The rows below fall into families. The same turns and mirrors carry the whole set onto itself and the rows of a family onto each other. For each named row, which other rows are in its family? Write them in the order they are listed.
These 16 rows form 4 families of 4 rows each.
Fekon: [ 2.89  1.28 -0.64  1.49 -2.54  0.68  1.16  1.43  1.71 -2.34  0.60 -0.19]
misu: [-1.20 -3.16 -0.76  2.82 -0.72  0.27 -0.58  2.65  0.26 -2.72 -0.53  1.13]
sar: [ 0.29 -0.48  2.09  4.97  2.18 -1.21  1.32  0.46  0.46  2.20 -2.52  2.50]
bido: [ 0.58  0.80  2.74  4.05  1.11 -1.28  0.83  1.81 -0.21  2.84 -2.71  2.87]
rekig: [-0.96 -2.85 -2.44  1.99 -0.49  0.16 -1.59  2.39 -0.30 -0.06  0.25  1.06]
vas: [ 1.65  2.03 -1.43  1.20 -1.90  0.64 -0.02  1.44  2.27  0.07  1.25 -1.14]
lef: [ 1.28  0.20  3.17  3.19 -0.13  3.69  3.93  1.49  2.92  1.30 -1.75  1.86]
vodeb: [ 1.71  2.28 -0.34  0.73 -2.93  0.85  2.29  2.13  3.22 -0.10  0.21  0.18]
pid: [ 1.54 -2.47  2.23  3.15 -1.40  3.02  3.38  0.67  4.07  2.16 -2.28  1.78]
zasa: [-0.69 -1.28  1.81  3.48  0.86 -1.88  0.93  0.36  1.60  3.10 -3.32  2.72]
Vara: [-1.64 -2.51 -0.99  2.29 -1.22  0.06 -0.14  1.58 -1.59 -1.75  0.12  0.27]
Kon: [ 2.85 -0.92  1.33  2.32 -0.70  3.99  2.86  2.26  3.90  0.85 -2.39  0.83]
dopuv: [-1.23 -0.49  1.78  4.37 -0.16 -2.33  0.33  0.85 -0.43  2.50 -1.68  3.10]
Romo: [-1.15 -3.60 -0.24  3.51  1.20  0.12 -1.80  1.71 -0.31 -0.88 -0.53  0.91]
fek: [ 1.14 -0.84  2.49  1.64 -1.54  2.93  3.49  1.15  3.37  2.31 -2.89  2.02]
zar: [ 2.62  1.13 -2.09  0.68 -1.26  0.90  0.41  1.65  3.12 -1.21  0.56  0.09]

Which other rows belong to the same family as sar? Vara, fek, zar
Which other rows belong to the same family as Fekon? rekig, lef, zasa

The rows below fall into families. The same turns and mirrors carry the whole set onto itself and the rows of a family onto each other. For each named row, which other rows are in its family? Write them in the order they are listed.
These 15 rows form 3 families of 5 rows each.
devi: [-0.40  0.31  2.49  1.55  0.84  0.59 -4.31  3.02  6.54 -1.65  2.46  1.29
 -1.97 -0.04  0.57  2.70  0.17  0.88  0.62 -1.50  0.78 -1.63 -6.44  3.52
  4.74 -3.44  1.10 -1.99  0.54  4.38 -3.89 -4.24  3.41 -0.41 -1.68  1.93
 -2.20  4.06  1.96 -1.25  1.05  0.32  2.68  0.73]
tomi: [-1.61 -1.52  4.80  0.14  0.76  2.12 -2.90 -0.06  4.82 -0.05  3.55  1.40
 -3.31  0.70 -0.13  1.38 -2.87  2.04  0.67  2.64  0.61 -1.97 -1.24  3.02
  4.72 -1.40 -0.32 -2.51  0.72  3.18 -2.50 -1.83  3.89 -0.40  0.89 -0.78
 -0.30  4.11 -1.04  3.41 -0.09  2.12 -0.18  0.94]
Ramo: [ 0.97  1.52 -1.40 -0.45 -0.32 -1.38 -1.49  4.44  2.29 -0.48  0.71 -0.72
 -2.47  0.56  2.41  4.06 -1.30 -2.86 -0.15  0.86  3.94  2.39 -4.40  2.20
  7.49 -4.22  4.96 -0.94 -2.70  1.94 -2.28 -1.43  0.19 -0.19  0.00 -0.81
 -3.38  1.50  1.24 -1.17 -0.77  2.25  1.01  0.46]
Fiden: [-0.34 -0.11  1.20  2.74  0.09 -1.04 -4.34  3.40  7.45 -0.28  3.02  0.96
 -3.71 -1.60 -0.28  1.56 -0.74  1.38  0.21 -2.57  1.56 -1.16 -4.33  2.56
  6.20 -2.44  0.99 -0.78  0.03  4.89 -3.65 -1.55  4.24 -1.24 -2.99  1.43
 -1.20  1.96  1.59 -1.12  1.42  0.24  3.35  0.50]
nuvor: [-1.96 -1.67  2.82  0.96 -0.05  0.17 -3.39  0.01  5.13  1.31  4.70  1.60
 -4.20 -0.70 -0.50 -0.31 -3.52  2.43  0.52  1.91  2.25 -0.87  0.75  2.42
  6.46 -0.89 -0.58 -1.13  0.62  3.91 -2.70  0.66  3.64 -0.61 -0.08 -1.69
  0.60  2.17 -0.97  3.60  1.01  1.55  0.65  0.92]
vifov: [-2.32 -1.08  0.02  1.92 -1.91  0.15 -1.27  0.98  4.69  3.34  3.19  2.46
 -2.95 -0.13  0.45 -1.14 -2.56 -1.33 -0.97  3.03  2.00  1.63 -1.91  1.49
  8.60 -0.74 -1.59 -1.34 -0.19  3.00 -0.35  3.53 -1.01  2.03  2.29  0.89
  2.54  5.97  2.83  3.29  0.94 -2.02  1.97  1.76]
Goke: [-0.70 -1.03  1.24  1.21 -0.36 -0.01 -0.97  0.19  4.38  2.39  2.36  1.37
 -2.75 -0.41  1.04  0.48 -3.73 -2.34 -0.59  4.09  0.69  1.00 -1.69  2.52
  8.40 -2.41  0.39 -2.67 -1.76  2.46 -1.13  3.50 -1.38  3.03  2.40  1.43
  3.05  5.49  1.70  4.24  0.55 -1.27  1.68  2.69]
Nebu: [-3.09  2.29 -1.38 -1.00 -2.79 -1.50 -0.84  2.54  1.72  3.08  2.89 -0.41
 -2.12 -0.69  1.63  2.32  1.53 -0.88 -2.24  1.75  3.04  2.67 -2.17 -0.25
  7.84 -3.02  0.46  1.04 -0.44  3.07 -1.33  1.00 -3.37 -1.88  0.20 -1.22
 -0.25  4.61  3.24 -1.15  1.07 -2.73  0.56 -0.62]
kib: [-0.17  1.23 -2.47  0.90 -1.07 -2.01 -0.81  5.14  3.42  0.46  1.18  0.89
 -3.55  0.51  2.23  2.65 -1.03 -2.01 -0.08 -0.56  5.05  2.24 -5.27  1.21
  7.53 -2.46  3.39 -0.63 -1.27  2.47 -1.91 -0.94  1.71 -1.18 -0.31 -1.17
 -3.94  2.20  2.46 -2.05 -0.78  2.32  1.99 -0.12]
Gidi: [-2.87  1.84  0.90 -2.32 -1.97  0.83 -0.36  2.25  1.24  2.48  2.69 -0.52
 -1.00  0.71  2.12  2.99  2.23 -1.08 -1.75  3.36  1.34  1.21 -4.08  1.27
  6.35 -2.80  0.70 -0.28  0.12  2.85 -1.42 -0.78 -3.60 -1.53  2.33 -0.42
 -0.43  6.35  2.82 -0.55  0.55 -2.82 -0.57  0.55]
Ziko: [ 1.43  0.23  2.02  1.83  1.40 -0.81 -4.42  3.33  7.41 -1.91  2.06  0.06
 -2.68 -1.49  0.92  3.03 -1.26 -0.67  0.14 -2.10  1.36 -1.30 -4.57  3.67
  6.23 -4.41  1.52 -2.17 -2.18  4.63 -3.36 -1.80  3.19  0.14 -2.50  2.90
 -0.41  1.85  1.54 -1.28  1.00  0.32  3.30  0.73]
fimon: [ 0.12  1.20 -0.54 -0.50 -0.56  0.20 -0.40  4.89  2.60 -0.26  0.97  1.09
 -2.02  2.67  2.67  4.10 -0.42 -2.11  0.35  0.50  3.87  1.33 -7.43  2.32
  6.05 -3.13  2.53 -1.51 -1.15  2.25 -2.17 -2.27  0.16 -0.16  1.43 -0.41
 -3.98  3.74  2.62 -2.13 -1.32  2.30  0.65  0.14]
Zuf: [-1.49  2.23  0.00 -1.57 -1.70 -0.97 -1.77  2.02  2.17  2.67  2.40 -0.74
 -0.85 -1.08  1.86  3.91  0.90 -1.06 -2.39  2.40  1.95  2.10 -2.53  1.17
  7.20 -4.81  0.43  0.01 -2.47  2.42 -1.04  0.65 -4.84 -0.77  0.25  0.49
  1.59  4.84  2.92 -0.44  0.85 -3.63  0.01 -0.25]
tur: [-2.13 -1.81  2.15  0.80 -0.72  1.67 -1.63  0.97  4.16  2.67  2.51  2.86
 -1.78  0.88  0.54  0.19 -1.76 -1.13 -0.66  4.43  0.51 -0.27 -4.08  2.53
  7.22 -0.64 -1.33 -2.53  0.02  2.43 -0.10  1.28 -1.24  2.17  3.44  2.26
  2.08  7.50  2.59  3.69  0.57 -1.25  0.58  2.79]
rokin: [-1.12 -1.70  3.97  0.19  0.87  0.53 -4.68 -0.20  4.56 -0.18  4.66  0.51
 -2.78 -1.38  0.19  1.88 -3.22  2.16  0.16  2.56  1.22 -0.98  0.74  3.27
  5.71 -3.40  0.75 -1.71 -0.90  3.46 -2.86 -0.25  2.61  0.00 -0.85 -0.29
  1.13  1.38 -1.86  3.75  1.22  1.25 -0.18  0.69]

Which other rows belong to the same family as rokin? Ramo, Goke, Ziko, Zuf
Which other rows belong to the same family as kib? Fiden, nuvor, vifov, Nebu

The rows below fall into families. The same turns and mirrors carry the whole set onto itself and the rows of a family onto each other. For each named row, which other rows are in its family? Write them in the order they are listed.
These 32 rows form 4 families of 8 rows each.
gasa: [-2.66 -0.07 -0.53  2.08  1.72  0.22 -0.59 -0.95  0.24  1.16 -1.53  3.98
  2.27  1.67]
Tad: [ 1.03  0.62 -0.41 -1.56  2.80  1.04  0.84 -0.01  1.83  0.78 -0.49 -4.95
  0.04 -0.45]
puver: [ 1.34 -1.51  0.06 -1.37  3.13  0.54 -0.44 -1.81 -0.85  1.25 -0.86 -1.88
 -0.82 -2.63]
keb: [-3.48  3.10 -0.53  3.48  0.53  1.50  0.68  0.52  0.01 -0.01 -1.37 -1.90
  3.29  1.98]
Pakag: [-2.39  0.25 -1.43 -0.88 -1.68  1.93  0.52  0.98 -0.60 -1.13 -1.53 -2.26
  3.71  0.38]
fibip: [-3.23  2.04 -1.40  0.88  0.10 -2.23  0.52 -0.67  1.40 -1.35 -1.85 -1.61
  3.49 -0.13]
Fike: [ 2.29  0.09 -0.13 -0.14  5.01  1.42 -0.42 -1.01  0.12  2.11 -0.98 -2.48
  0.24 -1.85]
kozaz: [ 1.40  3.30  2.04  2.13  0.87 -2.08  0.76 -0.91  0.60 -1.56  0.50 -0.45
  1.06  1.10]
Belo: [ 1.69  1.03  0.41 -1.06  1.26  0.39  1.60  0.67  0.19 -1.76  2.29 -2.55
  1.08  2.34]
voni: [-3.16 -3.63 -2.40 -0.11  2.75  0.21  0.63 -1.89  0.17  0.76 -0.64  0.61
  1.60  1.26]
togun: [ 0.71  3.35  0.83  0.30  2.23 -1.62  0.21 -0.54  1.78  1.40  0.55 -2.57
  1.19  2.53]
tusik: [-2.97  0.11 -1.46  4.73  1.11  2.26  1.86 -0.07 -0.44  2.63 -1.96  0.04
  2.23  1.43]
dumut: [ 1.81 -2.74  0.77 -0.38  2.37  1.75  0.18 -2.06 -2.13 -0.16  0.70 -1.79
  0.05  1.97]
Sakag: [ 1.27  0.00  0.99  1.82  2.49 -2.20 -0.27 -1.82  1.60  2.28 -0.02  0.74
 -0.80 -1.97]
suv: [-3.57 -0.42 -1.08  2.93  2.18 -1.65 -0.86 -2.21  1.50  0.80 -2.79  0.11
  2.70  1.36]
Met: [-3.20  2.91 -1.63  2.77  0.91  2.16  1.86  0.65 -1.44  0.73 -2.71 -0.74
  2.77 -0.03]
tona: [ 1.29  0.36 -0.06 -2.22  0.84 -0.21  0.24 -0.49 -1.08  0.88  0.73 -4.52
  1.55  0.74]
Tuli: [-3.45 -0.13 -0.12  4.65  1.40  1.10  0.74 -0.34 -0.27  1.68  0.19  2.08
  2.20  1.95]
zudup: [-2.92 -1.52 -1.64  2.62  0.54  1.44  1.60  1.97 -2.07  2.38  0.44  1.00
  2.14  0.35]
mudo: [ 2.41  0.46 -0.69  0.41  3.19  1.57  1.93 -0.30  2.62  2.11  1.13 -3.15
  0.79 -0.87]
nuto: [-3.15 -1.88 -1.03  1.14  0.56  2.13  0.83 -0.41 -3.01  0.86  1.15  1.90
  1.63 -0.52]
zod: [ 1.80 -1.72  0.13 -1.17  1.30 -0.32  0.01 -3.55 -1.97  1.93  1.03 -0.52
  0.30 -0.70]
digat: [-2.98 -1.14 -3.33 -1.83  0.20 -0.57  1.79  0.07  0.04 -1.24  0.41 -1.08
  2.80 -0.48]
mava: [-3.20  1.43 -1.93  0.98  1.20  1.04  1.85  2.45 -3.10  0.35 -0.43  0.28
  2.17 -1.16]
Lifi: [ 2.40  1.17  0.52  1.63  1.87 -1.26  0.65  0.56  2.56  2.41  1.39 -1.47
  0.76 -2.10]
zibev: [ 1.06  2.10  0.29  1.19  2.10 -1.45  0.98 -0.09  4.30  1.58  0.40 -2.20
  0.05  0.32]
Mur: [ 1.60 -0.37  2.35  2.55  1.91 -0.42 -0.90 -3.38 -1.40  0.36 -1.17  0.26
  0.57  0.99]
sudi: [-2.16 -2.06 -1.80 -0.89  0.18  2.06  0.48 -1.81 -1.79  0.00 -0.96  1.91
  2.44 -0.15]
zak: [-3.03  2.00 -0.30  2.07  0.05 -0.44 -0.64  1.23  2.15  0.01 -1.93 -0.29
  3.49  2.81]
von: [ 1.57  0.92  1.19  1.40  3.55 -1.33 -1.34 -0.44 -0.02  2.67 -0.52 -0.86
  0.45 -3.03]
tovef: [-3.19  1.36 -1.12  0.17  0.00  2.48  1.07  0.83 -2.73 -0.88 -0.23 -1.80
  2.76 -0.71]
zelet: [ 1.47  1.46  0.75  1.48  2.44 -2.14  0.24 -3.53  1.13  2.30  0.58  1.46
  0.22  1.14]

Which other rows belong to the same family as Sakag? Tad, puver, keb, Tuli, nuto, zibev, tovef
Which other rows belong to the same family as Mur? fibip, kozaz, Belo, voni, dumut, suv, digat

